Here are some points, each followed by its number:
Array([2.0, 1.2, -0.4, 0.2, 1.5, -1.0, -1.0, 0.5, 1.0, -1.9, -3.4,
       2.5, -0.2, 0.0, -1.3, -0.1, -1.3, -1.9, -0.4, -2.5, 1.6, 0.4,
       -1.3, -1.9, -0.3, -1.4, -0.7, -0.5, 0.6, 0.7, -2.2, 1.2, 1.6,
       1.3, -0.7, 1.3, -0.4, -0.6, 0.1, -3.3, 1.0, 1.0, 0.1, -1.0,
       0.8, -0.2, 0.8]) 0
Array([-0.2, -0.7, -2.2, -0.2, 2.4, 0.8, 0.9, -0.2, 0.8, 1.5, -0.8,
       1.4, 0.3, -1.7, -1.9, -0.9, 1.3, -0.5, 0.2, 1.4, -0.3, 1.3,
       -1.1, -0.6, -0.6, 1.7, 1.4, 0.8, -1.1, -0.2, -0.9, -0.9, -0.9,
       0.2, 0.0, 1.8, 0.8, -0.5, 1.1, -1.5, -1.4, 1.0, -0.6, -0.4,
       -0.6, -0.1, 1.2]) 1
Array([0.3, -1.4, 2.4, 1.5, -0.8, -0.8, 0.7, -0.6, 1.2, -1.0, -0.9,
       0.6, -0.2, 2.2, -1.2, 0.0, 1.6, 0.6, 0.3, -0.8, -2.3, -0.3,
       -1.6, -0.4, 0.2, -0.7, 0.0, -0.4, -1.2, 0.3, 0.8, -0.3, 1.7,
       0.8, -1.9, -0.3, 0.0, 0.1, -1.8, 0.1, -1.2, -0.7, -0.4, 0.5,
       -0.2, -0.3, -0.2]) 2
Array([-0.7, -1.3, 0.1, 0.3, -0.6, 0.9, 0.9, -0.5, -1.0, 1.3, 1.4,
       -0.7, 0.5, -2.0, 1.4, -2.0, -0.1, 0.7, 1.6, 1.8, 0.4, -0.2,
       -1.5, -0.5, 0.1, 2.2, -0.6, -1.1, 1.4, -2.1, 2.0, 0.1, -0.7,
       0.8, -1.9, -0.3, 0.6, -1.1, -1.2, -0.8, 0.2, 1.1, 1.4, -0.3,
       -0.5, -1.3, -0.5]) 3
Array([-1.3, -0.6, 1.3, 1.9, -1.1, 0.5, 0.5, -1.4, -0.7, -1.5, 0.9,
       -0.9, -0.3, 0.8, 0.9, -0.1, -0.2, 1.5, 0.7, 0.8, -1.3, -0.8,
       0.5, 0.6, 0.2, -0.6, 0.4, 0.6, 0.3, 0.0, 1.1, -1.6, 0.9,
       -0.5, -1.1, -1.2, 0.7, 0.6, -1.5, 1.4, -0.2, 0.0, 0.2, -0.2,
       -0.1, 1.2, 0.7]) 4
Array([-1.1, -1.5, -3.1, -1.2, -0.1, 1.1, 1.5, -0.5, 0.3, 1.3, 0.4,
       -0.3, 1.0, -1.5, -3.5, 0.2, 1.9, 0.2, 0.2, 0.4, -0.2, 1.9,
       -2.2, -1.0, 0.1, 2.6, -0.6, 1.2, -1.7, -1.5, 0.9, 0.0, -1.9,
       -0.5, -0.8, 2.4, 0.7, 0.4, 1.7, -0.1, -0.3, 0.1, 0.1, 0.3,
       -0.3, -1.2, -1.4]) 5
Array([0.8, -0.8, -0.8, 0.8, -0.8, -0.2, -0.6, 1.0, 0.8, -0.2, -0.1,
       1.0, 0.6, -2.0, 1.5, -0.5, -0.9, -0.6, 0.9, 1.0, -0.3, -0.2,
       -1.0, 0.5, -1.7, -0.1, 0.6, -0.9, 0.3, 0.5, 0.0, 0.6, 0.3,
       0.2, 0.6, 0.0, -0.6, 0.8, -0.8, -0.2, -0.4, 0.9, 1.1, -0.3,
       -0.2, 1.9, -0.2]) 6
Array([0.9, -0.8, 2.1, 1.5, -0.8, -1.2, -0.5, 0.0, -1.0, -0.5, 0.1,
       -0.7, -1.0, 0.0, 0.6, -0.1, -0.9, 0.3, 0.0, -1.0, -1.5, 0.2,
       0.2, 0.2, 0.8, 0.2, 0.5, -1.5, 0.1, 0.4, 0.0, 0.5, 2.7,
       0.3, -0.7, -1.8, 0.1, -2.4, -0.6, -0.6, 0.0, 0.0, 0.0, 0.2,
       0.0, -1.1, 0.9]) 7
Array([-0.1, -1.1, 2.4, -0.7, 0.9, 0.1, 0.0, 2.4, -1.3, 0.7, -1.4,
       2.0, -1.0, -0.4, -1.3, 1.9, 1.2, 0.5, -1.2, 0.0, -0.9, -0.6,
       0.7, 0.2, 1.1, -1.0, -1.0, -1.8, 0.2, -0.7, -1.8, -1.2, 1.0,
       1.4, 0.4, 0.6, 1.0, 0.7, -1.3, 0.4, 1.1, -0.1, -0.6, 0.2,
       -1.7, 2.2, -0.3]) 8
Array([-3.2, -0.8, -3.5, -2.4, -1.9, 1.2, -1.2, -0.7, 2.3, 0.1, 0.2,
       0.0, 1.4, -1.7, -0.5, 0.0, -1.6, -0.4, 0.5, 1.2, 2.6, 0.1,
       0.9, 0.8, -1.7, 0.9, 2.8, 3.0, -0.1, 0.9, -2.1, 2.3, -1.9,
       -2.2, 3.5, 1.4, -0.8, 1.7, 1.1, 0.4, 0.3, 0.6, 1.1, 0.5,
       -1.2, 3.4, -2.2]) 9
Array([-0.3, -1.4, 0.2, 1.3, -0.5, 0.4, -0.3, -0.3, -0.9, 0.5, 0.4,
       -1.7, -0.5, -0.1, -0.6, 0.0, -0.1, 0.7, 0.2, 0.4, -1.0, 0.1,
       0.0, -0.6, 0.0, 0.5, 0.5, 0.2, 0.2, -0.8, -0.2, -0.1, 0.7,
       -0.7, -0.3, -0.2, 1.3, -1.3, -0.2, 1.0, 0.3, -0.2, -0.2, 0.4,
       0.3, -0.6, 0.5]) 10
Array([0.0, 0.6, -0.3, 0.4, -0.6, 0.7, -0.1, 0.0, -0.6, -0.2, -0.5,
       -0.9, -0.6, 0.0, -0.6, -0.2, -0.6, -0.5, -0.3, -0.2, 1.4, 0.1,
       0.1, -0.9, -0.2, -0.5, -0.4, 0.7, 0.6, -0.4, -0.6, 0.3, -0.7,
       -0.3, 0.3, 0.0, 0.7, -0.6, 0.1, -0.1, 1.6, 0.0, -0.1, 0.0,
       0.7, -1.0, -0.1]) 11
Array([0.5, 1.6, 0.7, -1.8, 1.1, 0.1, 0.5, 1.8, 0.1, -1.8, -0.4,
       1.6, 0.2, 1.0, -0.9, 1.6, 1.4, -0.3, -1.4, -1.7, -0.4, -0.1,
       1.2, -0.8, 1.0, -1.2, -3.3, -1.6, -2.7, -1.5, 0.4, -2.1, -1.0,
       1.0, -1.9, 0.6, 0.7, 0.6, 0.5, -0.3, -0.2, -1.5, -1.9, -0.6,
       0.5, -0.6, -1.1]) 12
Array([-0.1, -0.1, -0.1, -0.3, 0.1, 0.0, 0.2, 0.3, -0.1, 0.4, -0.3,
       0.3, -0.1, 0.3, -0.9, -0.2, 0.4, 0.5, -0.6, 0.1, 0.0, 0.7,
       -0.5, 0.0, 0.1, 0.1, 0.7, 0.2, -0.4, 0.3, 0.1, -0.1, 0.0,
       0.8, 0.1, 0.2, -0.5, -0.5, 0.9, -0.2, -0.2, -0.3, -0.4, -0.5,
       0.0, -0.7, 0.8]) 13
Array([0.2, 0.0, 1.0, 0.2, 1.2, 0.2, -1.0, 0.0, -0.2, 0.2, -0.8,
       1.1, -0.2, -0.4, 0.3, 0.2, -0.2, -0.4, -1.0, 0.0, 0.7, -0.6,
       0.1, -0.5, -0.7, -0.2, 1.4, -0.2, -0.4, 1.5, -1.6, 0.5, 1.0,
       0.0, 0.6, 0.2, 0.3, -0.7, -0.3, -0.9, -0.4, 0.6, 0.7, -0.5,
       -0.8, 1.3, 0.3]) 14
Array([0.0, 1.5, 0.7, 1.5, -0.8, 0.1, -1.1, 0.7, 0.2, 0.3, -0.4,
       -2.7, 0.8, -0.6, -2.3, 2.0, -0.7, -1.4, -0.8, -1.5, 0.4, 0.2,
       2.7, -0.8, 0.4, -1.6, 0.1, -0.4, 0.6, 0.9, 0.3, 0.5, -0.9,
       0.4, 1.9, 0.2, 0.0, -0.3, 3.0, 1.1, 2.1, -2.0, -0.8, 0.2,
       1.4, -2.6, -1.0]) 15
Array([0.5, 0.3, 0.4, 0.3, 1.7, 0.5, 1.3, -1.0, 0.1, -0.5, -0.7,
       1.2, -0.7, 0.8, 0.3, -0.8, 0.1, 0.6, -0.1, 1.0, 0.8, -0.6,
       -0.7, -0.1, 0.2, -0.5, 0.5, -0.1, 0.2, 0.8, 0.3, -1.1, 1.2,
       -0.5, -0.1, -1.5, -0.8, -1.0, -0.7, -1.0, -1.0, 0.5, 0.5, -0.3,
       -1.3, 0.8, 0.0]) 16
Array([2.3, 0.2, 1.2, -0.6, 1.2, -1.0, -0.3, 1.1, -1.8, 1.3, 0.3,
       -0.2, -0.4, 0.8, -1.2, 1.1, 1.4, -1.6, -1.2, -1.8, -0.1, -1.1,
       0.8, 0.7, 1.4, -0.2, -1.1, 0.9, 0.7, -0.6, -2.1, -0.3, 1.6,
       -1.1, 0.4, -0.6, 1.6, -0.3, -0.5, 0.3, -0.5, -0.6, -1.7, 1.7,
       -1.0, -0.3, 0.0]) 17
Array([-0.4, -0.2, 1.4, -1.5, -1.1, -0.7, -0.2, 0.0, -0.1, 0.0, 0.9,
       0.7, -0.9, 1.4, -0.1, 1.2, 0.9, 0.5, -0.7, -0.6, -1.4, 0.2,
       0.7, 1.3, 1.3, 0.1, 1.3, -1.1, -0.5, 0.3, 1.3, -0.3, 0.4,
       0.7, 0.5, -1.0, -0.8, -0.2, -0.2, 1.4, -0.9, -1.2, -0.8, -0.2,
       -0.8, -0.1, 0.2]) 18
Which five points above are nearest to each new point by angle? Their numbers follow each, nearest first.
Array([0.8, 0.9, -1.1, -0.1, -0.1, -1.8, 0.4, 0.6, -0.8, -1.0, -1.1,
       1.7, -0.5, 0.9, -0.8, 0.3, -1.2, -0.3, -0.3, -0.6, 0.5, 1.0,
       -1.8, -1.2, -0.5, -0.8, -1.1, -1.0, 0.0, -0.3, -1.4, -0.3, -0.2,
       1.7, 0.1, 0.3, -0.4, 0.8, -0.4, -0.7, 1.4, -0.5, 0.6, -1.1,
       0.4, 0.7, 1.1]) 0 12 8 11 13
Array([1.3, 0.9, 0.5, -1.0, -0.9, -1.9, -0.2, 0.5, -0.5, 0.1, -0.9,
       0.8, -0.5, 0.4, -0.7, 1.2, -1.0, -0.6, -0.3, -1.8, 0.0, 1.0,
       -1.5, -0.5, -0.5, -0.2, -0.3, 0.5, 0.9, 0.4, -1.3, 1.6, -0.2,
       0.0, 0.7, 0.3, 0.4, 0.7, 0.5, -0.5, 1.8, -1.2, -0.5, -0.4,
       0.6, -0.1, -0.1]) 0 11 15 17 8
Array([0.6, -0.6, 0.6, 0.5, -0.6, -0.1, 0.7, 0.0, -1.2, -0.4, 0.4,
       -0.4, -0.4, 0.2, 0.0, 0.2, -0.4, 1.3, -0.3, -1.1, -0.3, 0.0,
       -0.7, -0.2, -0.4, 0.7, 0.6, -0.9, 1.0, -0.1, 0.8, -0.5, 0.5,
       0.3, 0.5, -0.6, 0.0, -1.0, 0.9, 0.1, 0.7, 0.4, 0.4, 0.1,
       0.2, -0.9, 1.9]) 7 10 13 3 4
Array([0.8, 0.5, 0.4, -1.2, 0.4, -0.3, -0.3, 0.9, 1.4, 0.7, -0.4,
       -0.9, -0.5, -0.1, -0.7, -0.1, 1.2, 0.2, -0.6, 0.4, 0.7, 0.5,
       0.4, 0.6, -0.1, -0.2, 1.5, 0.6, -0.8, 0.4, 0.7, 0.2, -0.2,
       0.0, 1.4, -0.4, -0.2, -0.3, 0.9, 0.4, -0.7, 0.1, -0.5, 0.6,
       -0.6, -1.7, -0.2]) 13 15 18 1 17
Array([-0.7, -0.6, 0.7, 0.1, -1.5, -0.1, 0.0, -0.5, -0.8, -0.2, 0.9,
       -0.8, -0.8, 0.8, 0.5, -0.2, 1.3, 1.4, 0.8, 0.4, -0.7, -0.5,
       0.3, 0.1, 1.2, -0.6, -1.0, -0.3, -0.2, -0.5, 2.5, -0.9, 0.0,
       0.4, -1.0, -0.4, -0.3, 0.1, -0.1, 0.6, -0.2, -0.4, -0.2, 0.3,
       0.8, -1.7, -0.5]) 4 18 2 3 10
Array([0.7, 0.2, -0.7, 1.2, 2.4, -0.8, 0.7, 0.6, 0.5, -0.1, -0.8,
       0.2, 0.5, 0.5, -0.1, 0.0, 0.6, -0.6, -0.2, -0.2, 0.0, -0.6,
       -0.4, 0.1, 0.1, -0.3, -1.7, 1.0, -0.4, 0.0, -1.4, -1.5, 1.0,
       -1.0, -1.2, -0.3, 1.1, 0.8, -0.5, -0.4, -0.5, 0.1, -0.2, 0.5,
       0.1, 1.1, 0.9]) 17 16 0 12 1
Array([0.1, -1.3, -1.6, 0.4, 0.2, -1.6, -0.4, 1.1, -0.4, 0.8, 0.6,
       0.3, 1.5, -1.6, 1.0, -0.9, -1.2, -0.8, 0.7, -0.8, 0.7, 0.9,
       -0.9, 0.0, -1.2, 1.9, -1.0, -0.3, 0.3, -0.4, -0.7, 1.9, -1.3,
       0.7, 0.2, 1.1, -0.8, 1.2, 1.2, 1.1, -0.8, -0.1, 0.4, 0.0,
       0.7, -0.4, 1.1]) 6 5 9 3 1
Array([0.1, -0.6, 0.7, -0.2, 0.3, -0.3, -0.5, 0.9, -0.6, 0.8, -0.2,
       0.6, -0.8, -0.1, 0.0, 0.8, 0.4, -0.1, -0.3, -0.3, -0.2, -0.1,
       0.6, 0.4, 0.1, -0.3, 0.5, -0.5, 0.3, -0.5, -0.8, -0.4, 0.9,
       0.9, 0.3, -0.2, 0.1, -0.1, 0.0, 0.4, 0.3, -0.4, -0.1, -0.2,
       -0.5, 0.2, 0.4]) 8 17 18 14 7
Array([-1.0, 0.2, 0.1, -0.2, 0.7, 0.8, 0.4, -1.4, 0.2, -0.4, -0.4,
       0.0, 1.0, 0.6, 0.5, 0.7, -0.1, -0.3, 0.1, -1.1, -0.9, 0.1,
       1.1, -0.1, 1.0, 0.4, 0.4, 0.8, -1.4, 0.2, -0.1, -0.4, 0.3,
       -0.7, -1.3, 0.1, 0.0, -0.6, 0.0, -1.4, 0.1, 0.1, -0.6, 0.5,
       0.2, -0.5, -0.6]) 12 2 5 4 1
